Each row of this table is followed by its label. One hidden rule gives the labels. It looks at one to three of the table's principal directions, none of them among the few with the most spread.
[-0.27  2.31  0.7  -2.73  1.87  0.32  0.01  1.31  1.72 -0.77  0.71 -0.27
  0.56 -0.33  1.48 -1.27  2.15 -1.   -1.3   3.05  0.82  1.4   1.69 -2.99
  0.8   1.88  0.16  0.74  0.41 -1.58 -1.87  0.46] quill
[-0.25 -1.05 -0.42  1.44 -0.7  -0.68  0.96 -1.18 -0.1   0.51 -0.47 -0.46
 -0.48 -0.71 -0.53  0.75  0.24 -0.25  1.88 -0.21 -0.56 -0.33 -0.61  2.15
 -0.3  -1.59 -0.79 -1.44  0.49  0.42  0.4  -1.19] quill
[ 0.72  1.34 -1.06 -0.6   0.84 -0.6  -0.4   1.16  0.37 -0.17  0.74 -0.64
 -0.38  0.58 -0.19 -0.98  1.5   0.   -1.37  0.13  0.03  1.1  -0.64 -1.88
  0.87  1.13 -0.21  0.16 -1.25  0.53 -0.86 -0.15] cork
[-0.9   0.51 -0.35 -1.61  1.32  0.49  0.28  0.8   0.65  0.16 -0.43  0.58
  0.5  -0.43  0.3   0.64  1.33 -0.21  0.45  0.41  0.83 -0.56  0.38  0.36
  0.24 -0.99 -0.58  0.17  0.92 -0.45 -1.3   0.31] quill
[-0.2  -1.58 -0.67  2.46 -1.39 -0.18  0.16 -1.47 -0.45  0.37  0.08  0.26
  0.22  1.36 -1.15  0.71 -1.08  1.   -0.09 -0.75 -1.7  -1.5   0.12  1.2
 -1.54 -1.03 -0.39  0.02 -0.54  1.49  0.9  -0.02] cork
[ 0.16 -0.72 -0.03  0.62 -0.54  0.13 -0.82 -0.87 -0.97 -0.69  0.09  0.35
 -0.22  1.12 -0.48  0.06 -1.94  0.74 -1.01 -2.65 -0.54 -0.77  0.3   0.57
 -0.92 -0.32  0.59  1.05  0.52  0.43  1.3   0.83] quill
[-0.93 -1.23 -0.51  0.68 -0.07  0.75 -0.35  0.16 -0.69  0.13 -0.83  1.3
 -0.04  0.03 -1.23  1.04 -1.72  1.95  1.17 -2.68  0.06 -0.07 -1.43  1.65
  1.07 -1.7  -1.28 -0.48 -1.12  1.75  0.    1.88] mint
[-0.88 -0.95 -1.45  0.69  0.39  0.28 -0.19  0.37  0.47  0.89 -0.83  1.67
 -0.11  0.16 -1.21  1.52  0.33  1.42  0.87 -0.25 -0.17 -0.63 -1.15  1.8
 -0.58 -1.22 -1.34 -0.4  -1.21  1.99 -1.82  1.1 ] quill
[-0.66 -0.04 -0.37  0.79 -0.06 -0.18  0.94 -0.52  1.   -0.23  0.83 -0.2
  0.27  0.15 -0.68 -0.04  1.56 -0.53 -0.11  2.19 -1.23 -0.36  0.64 -0.65
 -0.38 -0.47 -0.8  -0.19  0.78 -0.03 -0.54 -0.93] quill
[-0.36  0.53 -0.3  -1.62  1.03  0.91 -0.13 -0.29  0.71 -0.66  0.17  0.4
  0.28  1.28  0.53 -0.59  0.2   0.12 -2.13 -0.33 -0.28 -0.3   2.34 -1.12
 -0.16 -0.2  -0.24  2.1   0.39 -0.53 -0.27  1.65] quill
[ 0.51  0.3  -1.03 -0.53  0.07 -2.19  0.8  -0.25 -0.08  1.76 -0.45 -0.44
 -0.17 -1.64 -0.34  1.1   2.2  -1.02  0.93 -0.56  0.87 -1.   -1.24  2.29
 -0.61 -1.41  0.79 -1.56  1.44 -0.37 -0.03 -3.12] yarn
[-0.28 -0.45 -0.77 -0.35  0.48  0.52 -0.9   0.24 -0.38  0.23 -0.73  1.26
 -0.3   0.9  -0.52  0.16 -1.43  1.65 -0.85 -2.97  0.22  0.38 -0.55  0.64
  0.62 -0.66 -0.55  0.84 -1.84  1.39 -0.22  2.34] quill
[ 0.1   0.2   1.14  0.77 -0.56 -0.5   0.21  0.11  0.07 -0.06  0.39 -0.65
  0.18 -0.79  0.08 -0.73  0.2  -0.69  0.08  1.88  0.05  0.83 -0.16 -1.48
  0.86  0.96  0.46 -0.55 -0.23 -0.54  0.42 -1.21] quill
[ 0.03  0.87 -0.53 -1.27  1.01 -0.17 -0.32  0.84  0.86  0.61 -0.15  0.33
 -0.12  0.15  0.4  -0.19  1.35 -0.3  -0.9   0.78  0.52  0.42  0.21 -0.63
 -0.29  0.51  0.04  0.66 -0.53 -0.33 -1.54  0.37] yarn
[ 1.4   2.6  -0.89 -1.7   1.64 -2.59 -0.54  1.75  0.83  0.24  0.66 -1.46
 -1.13 -1.08  0.24 -1.06  4.43 -2.12 -1.48  2.02  1.23  0.87 -0.87 -2.14
 -0.21  1.69  1.28 -0.17  1.32 -1.24 -2.02 -3.21] quill
[ 0.18 -0.49  0.68 -1.26 -0.18 -0.61 -0.44 -0.93 -1.32  0.38 -0.91  0.04
 -0.69 -0.53 -0.54 -0.08 -1.47  0.56 -0.7  -4.15  0.63 -0.54  0.35  1.03
  0.6  -2.34  0.82  0.9   1.97 -1.3   1.72  0.6 ] quill
[ 0.09 -0.08  0.44  0.08 -0.85 -0.49  0.03 -0.56  0.39  1.15 -0.3  -1.93
  0.39 -0.67  0.23  0.45 -0.84  0.13  0.6   0.17  0.21  0.29  1.26  0.06
 -0.01 -0.59 -0.09 -0.05  0.51 -1.38  0.91  0.5 ] quill
[ 0.48  0.25  0.07 -0.04 -0.51 -0.42 -0.31 -0.04 -0.51  0.22  0.19 -1.11
  0.2  -0.3   0.27 -0.01 -1.38 -0.02  0.12 -1.9   0.58  0.75 -0.37  0.21
  0.7   0.29  0.54 -0.21 -0.27 -0.37  1.53  0.  ] mint
[ 0.63  0.46  0.16 -0.52 -0.14 -1.34 -0.32 -0.63 -0.41  0.26 -0.01 -0.22
 -0.05 -0.24 -0.06 -0.08 -0.33  0.88 -0.32 -1.59  0.1  -0.02 -0.1   0.64
 -0.43  0.07  0.91 -0.75  0.38  0.25  0.43 -0.16] quill
[ 0.6   1.48 -0.18  0.61  0.34  1.25  0.44  0.84  1.33 -1.82  2.04 -0.39
  0.67  1.44  1.92 -1.48  0.98 -1.66 -0.71  4.37 -0.88  1.71  0.39 -2.62
 -0.43  4.64  0.03 -0.12 -2.53  0.73 -0.86 -0.59] mint
[-0.05  0.42 -0.25 -0.94  0.08 -1.04  0.67 -0.08 -0.05  1.19  0.1  -0.09
  0.55 -0.55  0.02  0.32  1.08 -0.94 -0.26 -0.78  0.5  -0.77 -0.25  0.72
 -0.14 -1.07  0.82 -0.21  1.04 -1.    0.53 -1.75] quill
[-0.91 -0.15  0.52 -0.67  0.26  0.74 -0.46  0.39  0.11  0.07 -0.2   0.74
  0.89  0.06 -0.23  0.51 -0.72  0.63 -0.53 -0.19  0.41 -0.73  0.85 -0.49
  0.11 -0.59  0.08  1.08  0.66 -0.47 -0.08  1.23] quill
[ 1.4   0.39  0.54  1.28 -0.93  0.58 -0.28  0.58 -0.61 -1.16  1.17 -1.21
 -0.61  0.75  0.85 -1.47 -0.72 -1.37 -0.21  1.29 -0.48  1.36 -0.81 -1.86
  0.07  2.92  0.68  0.08 -1.22 -0.35  0.96 -0.8 ] quill
[ 0.37 -1.05  0.52  0.27 -0.49  1.25  0.08 -1.11 -0.15 -0.74 -0.72  0.24
 -1.33 -0.09  0.12 -0.25 -1.48  0.86  0.96 -0.07 -0.71  0.66  0.73  0.88
  0.02 -0.24 -0.92  0.04 -0.03  0.1   0.05  2.06] mint
[-0.16  1.43 -1.23 -1.1   1.52 -0.08  0.6   0.72  1.33 -0.61  0.92  0.08
  0.48  0.61  0.33 -0.24  3.26 -0.86 -1.03  2.6  -0.31 -0.55  0.83 -1.29
 -0.59  0.76 -0.41  0.19  0.46  0.29 -1.89 -1.1 ] mint
[ 0.34 -1.73  0.13  0.42 -1.64 -2.19  0.18 -2.61 -1.46  2.07 -1.51 -0.93
 -0.66 -0.98 -1.68  1.25 -1.45  1.52  0.51 -4.47 -0.28 -2.03  0.56  3.25
 -0.76 -4.39  0.52 -0.41  2.71 -0.81  2.4  -0.36] quill
[-0.95  0.15  0.1   0.92 -0.05 -0.05  0.85  0.22  1.04  0.48  0.33 -0.62
  1.09 -0.07  0.41  0.18  0.89 -0.54  1.04  2.44 -0.3   0.39  0.17 -0.47
  0.25  0.19 -0.89 -0.98 -1.04  0.18 -0.61 -0.64] quill
[-0.47 -1.33 -0.59  1.67 -1.53  0.15 -0.4  -0.77 -0.32  1.31 -0.33 -1.27
  0.82  1.06 -0.96  1.3  -2.48  1.8   0.53 -2.08 -0.8  -0.85  0.65  0.97
 -0.52 -1.76 -0.99  0.38 -0.73  0.42  1.43  1.94] quill
[-0.75  0.25 -0.98 -0.46  1.28  0.61 -0.49 -0.02  0.76 -0.84 -0.09  0.66
  0.22  1.74  0.42  0.14  0.33  0.71 -0.85 -0.41 -0.47 -0.47  1.24  0.1
 -1.18  0.01 -0.89  1.02 -0.45  1.12 -1.41  1.72] quill
[-0.22 -0.58 -2.1   1.1   0.99  1.77  0.1  -0.15  0.62 -1.57  0.07  1.99
 -0.71  2.39  0.18 -0.11  0.17  1.07 -0.07  0.2  -1.51  0.43 -0.47  0.98
 -0.72  1.12 -2.04 -0.02 -3.36  3.71 -1.94  1.96] quill
[-0.47  0.47 -1.09 -1.97  1.84  1.9  -0.36  1.51  1.02 -0.35 -0.49  1.27
 -0.51  0.54  0.4   0.08  1.21 -0.26 -0.74  0.77  0.68  0.3   0.55 -0.61
  0.33  0.04 -1.15  1.8  -0.46 -0.16 -2.25  2.  ] mint
[ 0.28  0.19  0.6  -0.99  0.73 -0.18 -1.15 -1.21 -0.86 -1.99 -0.01  1.12
 -1.05  1.35 -0.1  -1.41 -1.62  1.76 -1.98 -3.61 -0.68  0.44  0.8  -0.2
 -0.2   0.1   0.54  0.95  0.47  0.9   0.36  2.18] quill
[-0.26 -0.2  -0.66  1.41 -0.34 -0.02  0.2  -0.08  0.56 -0.18  0.72  0.23
 -0.03  0.3  -0.57  0.03 -0.16  0.19  0.37  0.55 -0.85  1.03 -1.06  0.09
  0.04  0.79 -0.73 -0.78 -1.52  1.28 -0.34  0.03] quill
[ 1.15  0.69 -0.59 -0.76  0.66 -0.71  0.46  0.86  0.51  0.85 -0.52 -0.02
 -1.54 -1.24  0.61 -0.4   2.68 -1.58  0.76  2.11  0.75  1.02 -1.41  0.4
 -0.08  0.92  0.14 -0.97 -0.53 -0.43 -1.84 -1.75] quill
[-0.01 -0.85  0.29  0.96 -1.36  0.11  0.74  0.21 -0.53  1.55 -0.43 -0.22
  0.51 -1.63 -0.14  1.23 -1.2  -0.03  2.69 -0.13  0.69  0.36 -1.95  1.92
  0.9  -0.46 -0.12 -1.95 -0.98  0.01  1.01 -0.72] mint
[-0.66 -0.14  0.43  1.08 -0.64 -0.58  0.65  0.37  0.43  0.79  0.27 -0.13
  1.03 -1.68 -0.4   1.09  0.4  -0.32  1.98  2.09  0.39  0.05 -1.23  0.57
  0.28  0.19  0.02 -1.95  0.08  0.15 -0.15 -1.63] quill
[-0.57 -0.44 -0.04 -1.    0.61  0.54 -0.3  -0.03 -0.41 -0.29 -0.61  1.06
 -0.38 -0.04 -0.71  0.37 -0.3   0.75 -0.26 -1.82  0.22 -0.81  0.2   0.64
  0.22 -1.72 -0.31  0.87  1.38 -0.19 -0.22  1.14] mint
[ 0.09  0.85 -0.15 -1.6   0.83 -1.55 -0.52 -0.89 -0.2  -0.33  0.09 -0.35
  0.16  0.21 -0.19 -0.35  0.35  0.26 -2.32 -2.69  0.36 -0.82  1.55 -0.27
 -0.22 -1.01  1.16  1.12  2.09 -0.61  0.9  -0.38] quill
[ 0.02  0.47 -0.33 -1.32  1.09  0.52  0.18  1.24  0.32  0.24 -0.64  0.75
 -0.42 -1.14  0.8   0.39  1.32 -1.22  0.99  0.9   1.46  0.42 -0.98  0.76
  0.44  0.38  0.   -0.29 -0.03 -0.41 -1.32 -0.61] mint
[ 0.35  0.94 -0.45 -0.35  1.14  0.07 -0.04  0.4   0.48 -1.73  0.8   0.54
 -0.6   0.44  0.41 -0.8   1.78 -0.8  -0.67  1.62 -0.33  0.28 -0.12 -0.91
 -0.58  1.73  0.14 -0.04  0.35  0.71 -1.38 -0.87] quill
[ 0.3   0.04 -1.9   0.13  0.52 -0.71 -0.15  0.46  0.13  0.94 -0.41 -0.26
 -0.97  0.59 -0.53  0.29  1.14  0.    0.04 -1.44 -0.04  0.26 -1.28  1.04
 -0.28 -0.86 -0.89 -0.12 -1.11  0.85 -1.   -0.07] yarn
[-0.93 -0.88 -1.1   1.87 -0.77 -1.72  1.58 -0.49  1.08  2.41 -0.59 -1.12
  0.65 -1.99 -1.35  2.18  2.3  -0.13  2.99  2.45 -0.19 -1.02 -0.87  2.2
 -0.21 -2.45 -1.47 -2.69  0.53  0.53 -0.82 -2.5 ] mint
[ 0.08  1.13  1.06 -1.56  0.37 -0.91 -0.13  0.28 -0.2   0.15  0.18 -0.32
  0.91 -0.66  0.36 -0.35  0.38  0.28 -0.65 -0.2   0.8  -0.32  0.57 -1.01
  0.52  0.09  1.19 -0.27  1.15 -0.94  0.34 -0.52] mint
[-2.09 -2.71 -0.2   0.91 -0.86  0.3   0.96 -1.15 -0.59  2.29 -2.02  2.23
  0.93 -1.32 -1.69  3.14 -1.47  2.    3.08 -2.35  0.2  -2.43 -1.06  4.88
 -0.26 -4.68 -1.24 -1.46  0.64  1.14  0.2   0.78] quill
[ 0.27 -0.4   0.13  0.46 -0.19 -0.69  0.23 -0.52 -0.96 -0.5  -0.29 -0.12
 -0.73 -0.7  -0.44  0.05  0.02  0.03  1.06 -1.34  0.01 -0.3  -1.02  1.19
  0.28 -0.89  0.08 -1.14  1.08  0.37  0.58 -1.1 ] mint
[-0.44  0.03 -1.86  0.4   0.35 -1.55  0.66 -0.14  0.67  1.44 -0.07 -0.32
  0.46 -0.02 -1.2   1.11  2.46  0.28 -0.01  0.24 -0.37 -1.4  -0.25  0.9
 -0.56 -1.89 -0.79 -0.75  0.26  0.97 -0.92 -1.55] quill
[ 0.49  0.59  0.51  0.6  -0.39 -0.31  1.18 -0.04  1.03  0.05  0.67 -1.01
 -0.25 -0.84  0.62 -0.79  1.64 -0.98  1.32  3.96 -0.67  1.38 -0.2  -0.91
  0.21  1.52 -0.49 -1.75 -0.64 -0.35 -0.9  -1.29] quill
[ 0.12  0.13 -1.06  0.05  0.99  2.27 -1.04  1.33  0.26 -1.19  0.26  2.21
 -0.84  2.36  0.86 -1.1  -1.47  0.5  -1.09 -0.97 -0.31  2.43 -1.53 -0.54
  0.34  2.77 -0.91  1.15 -4.77  2.3  -1.53  3.11] quill
[ 0.52  0.27  1.17  0.34 -0.36  0.33 -0.88 -0.69 -0.99 -2.21  1.07 -0.1
  0.22  1.44  0.23 -1.58 -1.95  0.52 -2.32 -1.31 -0.74  0.1   1.21 -2.21
  0.25  1.6   1.19  1.31  0.17  0.24  1.88  0.63] yarn
[ 0.12  1.09  0.48 -1.59  1.11  1.32 -0.32  0.7  -0.12 -2.21  0.89  1.07
  0.47  0.47  0.61 -1.03 -0.2   0.28 -1.49  0.1   0.28  0.35  0.66 -1.93
  1.18  1.74  0.49  0.8   0.1   0.4   0.01  0.87] mint
[ 1.    0.67 -0.05  1.02 -0.65 -1.96  0.01 -0.33 -0.04  0.42  0.82 -1.29
 -0.15  0.07  0.13 -0.74  0.82 -0.93 -0.65  0.59 -0.37  0.53 -0.62 -0.66
 -0.71  1.37  1.15 -0.8  -0.44 -0.01  0.56 -2.3 ] quill
[ 0.4   0.86 -1.82  0.03  1.16  0.34 -0.44  0.95  0.95 -0.58  0.85  1.22
 -0.49  2.2   0.2  -0.67  1.94 -0.1  -1.65  1.44 -1.02  0.26 -0.57 -0.93
 -1.64  2.09 -0.41  0.67 -2.19  1.83 -2.51  0.35] mint
[ 0.33  0.04  0.84 -0.12 -0.59 -0.44 -0.28 -0.13 -0.45  0.64 -0.21 -0.45
  0.12 -0.35  0.43 -0.25 -1.21 -0.05 -0.03 -0.98  0.52  0.57 -0.15  0.02
  0.29  0.29  0.84 -0.05 -0.38 -0.76  1.02  0.06] quill
[ 0.49  0.7   0.26 -0.98  0.63 -0.56 -0.37  0.56 -0.08  0.05 -0.06  0.31
 -0.6  -0.08  0.   -1.    1.11 -0.31 -1.37  0.23  0.38  0.36 -0.12 -1.34
  0.41  0.42  0.65  0.59  0.   -0.46 -0.63 -0.41] quill
[ 0.25  0.49  0.44 -1.31  0.11 -2.01  0.11  0.51  0.04  2.3  -1.36 -1.27
 -0.24 -2.78 -0.19  0.82  1.27 -0.12  1.53 -0.19  1.91  0.23 -0.7   0.98
  1.02 -1.66  0.42 -1.43  1.3  -1.59 -0.33 -1.27] mint
[-0.62 -1.51  1.07  1.47 -1.67  1.16  0.57 -0.94 -0.43  0.36 -0.08  0.03
  0.72 -0.04  0.02  0.6  -2.41 -0.04  1.22  0.03 -0.57 -0.37  0.33  0.91
 -0.14 -0.64 -0.14  0.03 -0.09 -0.6   1.73  0.54] quill
[-0.52  2.26 -2.26 -1.58  3.12  0.9  -0.38  2.53  1.99 -1.66  1.24  1.74
  0.45  1.49  0.3  -0.83  3.6  -0.08 -2.32  2.75  0.14  1.06 -0.31 -2.89
  0.83  2.71 -1.17  0.75 -2.59  2.48 -3.76  0.52] yarn
[ 0.66 -0.75  0.25  2.46 -2.19 -1.32  0.79 -0.67  0.12  1.87  0.07 -1.77
 -0.01 -1.54 -0.41  0.67 -0.53 -0.32  2.32  1.65 -0.37  0.96 -1.37  1.07
 -0.01  0.34 -0.03 -2.38 -1.14 -0.08  1.   -1.7 ] yarn
[ 0.63  0.59  0.39 -1.06  0.55  0.6  -0.78  0.05 -0.05 -1.06  0.11  0.54
 -0.67  0.79  0.69 -1.12 -0.81  0.58 -1.25 -0.63 -0.08  1.    0.58 -0.93
 -0.05  1.47  0.38  0.87 -0.67  0.11 -0.35  1.74] mint
[ 0.71  1.65 -0.71 -0.9   1.12  0.69 -0.35  0.57  0.68 -1.98  1.68  0.16
  0.29  2.12  0.96 -1.53  1.24 -0.56 -2.8   1.48 -0.79  0.24  1.29 -2.73
 -0.69  2.88  0.47  1.44 -0.72  0.59 -0.71  0.15] mint
[ 0.03  0.48 -0.55  0.38  0.24  1.49 -0.45  0.    0.87 -1.23  1.21  0.49
  0.75  2.81  0.74 -0.99 -0.87  0.88 -2.1   1.04 -1.48  0.58  1.49 -1.99
 -0.79  2.45 -0.51  1.39 -2.69  1.47 -0.51  2.32] quill
[ 1.44 -0.14 -0.61  0.8  -0.06  1.41 -0.93 -1.16 -0.43 -2.71  0.69  0.25
 -1.36  3.09  0.54 -1.72 -1.83  1.77 -1.8  -1.02 -2.14  0.82  1.28 -0.98
 -1.02  2.42 -0.61  1.06 -2.15  2.38  0.1   2.99] quill
[-0.32 -0.75  0.59  1.25 -1.14  0.03 -0.24 -0.04 -0.52  0.22  0.12 -0.79
  0.19 -0.51 -0.87  0.46 -1.47  0.19  0.79 -0.52 -0.08  0.   -0.48 -0.1
  0.46 -0.67 -0.1  -0.08  0.64 -0.6   1.2   0.06] quill
Here are more rows. What is the label of each one?
[-1.36 -0.03  1.13 -1.86  0.92  1.22  0.09  0.42 -0.13 -0.74 -0.27  1.22
  0.96 -0.73 -0.16  0.4   0.11 -0.35 -0.63 -0.06  0.96 -1.56  1.43 -0.73
  0.87 -1.63  0.34  1.57  2.95 -1.62  0.24  0.29]: yarn
[-0.54 -0.44  1.08 -0.1  -0.47 -0.8   0.45 -0.67 -0.3   0.22 -0.2   0.16
  0.35 -1.88 -1.28  0.6   0.15  0.59  0.61  0.18  0.19 -0.95  0.19  0.24
  0.81 -1.74  0.33 -0.8   2.52 -0.69  0.67 -0.96]: yarn
[-0.35  0.52 -0.57 -0.39  1.02  1.01 -0.1   0.97  0.26 -1.25  0.71  0.73
  0.35  1.18  0.09 -0.37  1.4  -0.76 -1.34  1.28 -0.2  -0.89  0.47 -1.6
 -0.23  0.62 -0.14  1.33  0.38  0.23 -0.87 -0.34]: mint
[ 0.82 -0.24  1.12  0.69 -1.51 -1.2   0.43 -0.51 -0.66  0.98  0.05 -1.66
 -0.15 -1.48 -0.14  0.03 -0.05 -1.14  0.81  0.73  0.24 -0.33 -0.2   0.01
 -0.12 -0.32  1.19 -0.7   1.73 -1.92  1.61 -2.22]: mint
[-0.23  0.2  -0.86  1.   -0.24 -0.52  0.02  0.72  0.5   0.57  0.55 -1.45
  0.61  0.03 -0.51  0.73  1.24 -0.9   0.16  1.5  -0.02 -0.71 -0.03 -0.73
 -0.48 -0.15 -0.29  0.13  0.62 -0.42 -0.14 -1.43]: quill
[ 1.53  0.63 -0.46  0.   -0.14 -0.93 -0.92  0.49 -0.95 -0.29  0.35 -1.14
 -1.32  0.48 -0.36 -1.22 -0.18  0.11 -1.15 -1.97  0.04  1.09 -1.13 -1.12
  0.68  0.82  0.53  0.25 -0.66  0.08  0.63 -0.16]: mint
[-0.86  0.14  0.5  -0.4   0.62  1.53  0.74  0.63  0.36 -1.2   0.6   1.39
  0.56 -0.21  0.44 -0.15  0.58 -0.98  0.49  1.83  0.04  0.03 -0.25 -0.47
  0.57  0.65 -0.25 -0.06  0.31 -0.08 -0.58 -0.38]: quill
[-0.35 -0.08 -0.03  0.15  0.34  1.47  0.07  0.81 -0.01 -0.68  0.24  2.14
  0.54  0.36  0.7   0.18 -0.82  0.17  0.68  0.47  0.22  0.65 -1.53  0.64
  0.2   1.83 -0.01 -0.67 -2.38  1.7  -0.71  0.6 ]: yarn
[-0.18  0.59  0.31 -2.62  1.34 -1.68 -0.34  0.55 -0.18  1.02 -1.29  0.22
 -0.78 -2.53 -0.45  0.74  2.12 -1.25 -0.17 -1.2   2.27 -1.06 -0.13  0.95
  0.11 -2.32  1.32  0.56  4.08 -2.46 -0.64 -1.9 ]: quill
[ 0.99  0.29 -0.49  1.07 -0.63 -0.41 -0.14 -0.45  0.16 -0.18  0.91 -0.16
 -0.07  1.15  0.48 -0.57 -0.29 -0.19 -0.89  0.6  -0.9   0.55 -0.25 -0.26
 -1.3   2.28  0.71 -0.21 -1.77  1.01  0.24 -0.49]: yarn
[-0.31 -1.02  0.52  0.43 -0.99 -0.15  0.68 -0.95 -0.33  1.12 -0.92 -0.83
  0.38 -0.69 -0.36  1.11 -0.44  0.98  1.92  0.05 -0.3  -1.43  0.79  1.53
 -0.4  -2.28 -0.66 -0.97  1.33 -0.54  0.51  0.29]: quill
[ 0.46 -0.01 -0.15  1.37 -1.35  0.58  0.4  -0.2   0.36  0.66  0.89 -1.16
  1.26  1.25  1.02 -0.04 -1.27 -0.14  0.13  1.35 -0.81  0.42  0.47 -0.47
 -0.67  1.86  0.04 -0.27 -2.49  0.34  1.05  0.26]: yarn
[-0.52 -0.09  1.28 -1.4   0.19 -0.01 -0.52  0.21 -0.98 -0.16 -0.61  0.22
  0.57 -1.28 -0.38  0.65 -0.94  0.5   0.13 -1.81  1.34 -1.22  0.45  0.16
  0.78 -1.59  0.93  0.49  2.83 -1.39  1.01  0.15]: quill
[-1.19 -1.22  0.59 -1.2   0.51  1.08 -0.91  0.29 -1.52  0.21 -1.94  1.67
 -0.18 -0.41 -0.64  1.04 -2.77  2.22  1.23 -5.    1.3  -0.47 -0.91  2.24
  1.47 -3.   -0.69  0.33  0.34  0.35  0.4   3.04]: quill
[-0.25 -1.09 -1.49  0.27  0.44  0.23 -0.13 -1.98 -0.19 -1.08 -0.25  1.33
 -0.88  2.24 -1.12  0.23 -0.02  1.59 -1.57 -2.4  -1.97 -2.09  1.61  1.54
 -2.14 -2.02 -0.87  1.39  1.2   1.64 -0.34  1.51]: yarn
[ 0.52  0.21  0.29  0.7  -0.58  1.33 -0.31 -0.04  0.34 -1.1   0.89 -1.06
  0.35  1.35  0.96 -0.8  -1.29 -0.15 -0.79  1.48 -0.78  0.73  1.5  -1.85
 -0.26  2.17 -0.13  1.05 -1.14 -0.14  0.7   1.26]: quill
[ 0.84 -0.08 -0.26  1.14 -1.49 -0.83  0.63 -0.93  0.12  0.83  0.83 -1.86
  0.29  0.1  -0.07  0.11 -0.04 -0.71  0.04  0.81 -0.9  -0.33  0.5   0.01
 -1.02  0.27  0.45 -0.37  0.43 -0.83  1.41 -1.38]: mint
[-0.44 -0.25  0.1  -0.16  0.2   0.14  0.04 -0.65  0.07 -0.56  0.12  0.82
  0.    0.46 -0.71 -0.28 -0.09  0.96 -0.93 -0.47 -0.76 -0.39  0.77 -0.38
  0.11 -0.75 -0.34  0.49  0.47  0.46 -0.1   0.83]: quill
[-0.57 -0.94 -0.78  0.15 -0.09  0.74  0.86 -0.69  0.73  1.3  -0.87  0.33
 -0.16  0.58  0.44  0.75  0.24 -0.35  0.88  0.32 -0.51 -0.44  0.66  1.86
 -1.09 -1.44 -1.2   0.31 -0.72 -0.19 -0.67  0.82]: quill
[-0.33 -1.83  0.74  0.87 -0.75  1.61  0.48 -0.98 -0.74 -0.52 -1.03  1.14
 -0.76 -0.61  0.11  0.6  -1.93  0.07  2.   -0.59 -0.13 -0.16 -0.3   2.26
  0.11 -0.95 -0.62 -0.3   0.22  0.19  0.72  0.89]: yarn
[-1.56  0.19  0.57 -2.74  2.14  0.49 -0.79  0.81 -0.72 -1.27 -0.64  3.04
  0.15 -0.51 -1.04  0.38  0.59  0.64 -1.38 -2.63  1.29 -1.86  0.    0.1
  0.62 -2.26  0.67  1.59  3.35 -0.38 -0.92  0.56]: mint
[ 0.09  1.57  1.52 -2.12  1.02 -0.37 -0.64  1.05 -0.58 -1.14  0.47 -0.25
  0.54 -0.66  0.67 -1.26  0.29 -0.76 -1.59 -0.61  1.46  0.29  0.5  -2.47
  1.59  0.8   1.64  0.87  1.68 -1.64  0.72 -0.76]: yarn
[ 1.42  0.85  0.18 -0.03 -0.55 -0.88  0.05  0.55 -0.83  0.12  0.66 -1.17
 -0.21 -0.42  0.41 -0.75  0.18 -0.7   0.12 -0.27  0.42  0.73 -1.37 -0.61
  0.62  1.38  1.08 -1.04 -0.47 -0.32  0.98 -1.66]: mint
[-0.34  0.36  0.17 -1.03  1.14  1.19  0.1  -0.61 -0.12 -2.65  0.8   1.3
 -0.1   1.58  0.38 -1.1   0.31 -0.15 -1.77 -0.43 -0.96 -0.85  1.56 -0.95
 -0.52  0.29  0.09  1.45  1.52  0.24 -0.07  0.58]: quill
[ 1.83  0.27 -0.16  1.58 -0.89  0.81  0.02  0.33  0.24 -0.84  1.01 -0.83
 -1.07  0.81  1.09 -1.36  0.   -1.26 -0.05  3.12 -0.9   1.83 -0.61 -1.47
 -0.51  3.81  0.16 -0.24 -2.61  0.54 -0.15 -0.51]: mint
[-0.55 -0.97  1.44  0.07 -1.31 -0.76  0.98 -1.42  0.04  1.45 -0.86 -1.82
  0.38 -2.22 -0.32  1.16 -0.22 -0.79  1.75  0.76  0.38 -1.29  1.74  1.15
 -0.16 -2.87  0.17 -0.28  3.74 -3.02  1.58 -1.16]: mint
[-0.2   1.05  0.65 -1.76  1.61  0.34 -0.96  1.1   0.07 -1.3  -0.17  1.22
 -0.34 -0.18  0.34 -0.96  0.21  0.68 -0.98 -0.37  0.93  1.11 -0.13 -1.45
  1.24  1.04  0.2   0.46 -0.26  0.35 -1.31  1.35]: mint
[ 0.34  0.21 -0.52 -0.35  0.88  1.58 -1.29  0.58 -0.09 -1.56  0.01  1.11
 -0.77  2.02  0.56 -1.06 -1.53  1.29 -1.41 -1.4  -0.34  1.39  0.08 -0.95
  0.26  1.82 -0.63  1.33 -2.67  1.69 -0.82  3.18]: mint
[-0.25 -0.7   0.43  0.25 -0.48 -1.95  0.08 -0.87 -1.    0.92 -0.7   0.26
 -0.12 -1.55 -1.26  1.01  0.32  0.04  0.59 -1.81  0.53 -1.66 -0.84  1.89
 -0.48 -2.34  1.11 -0.85  2.68 -0.47  0.87 -2.17]: mint
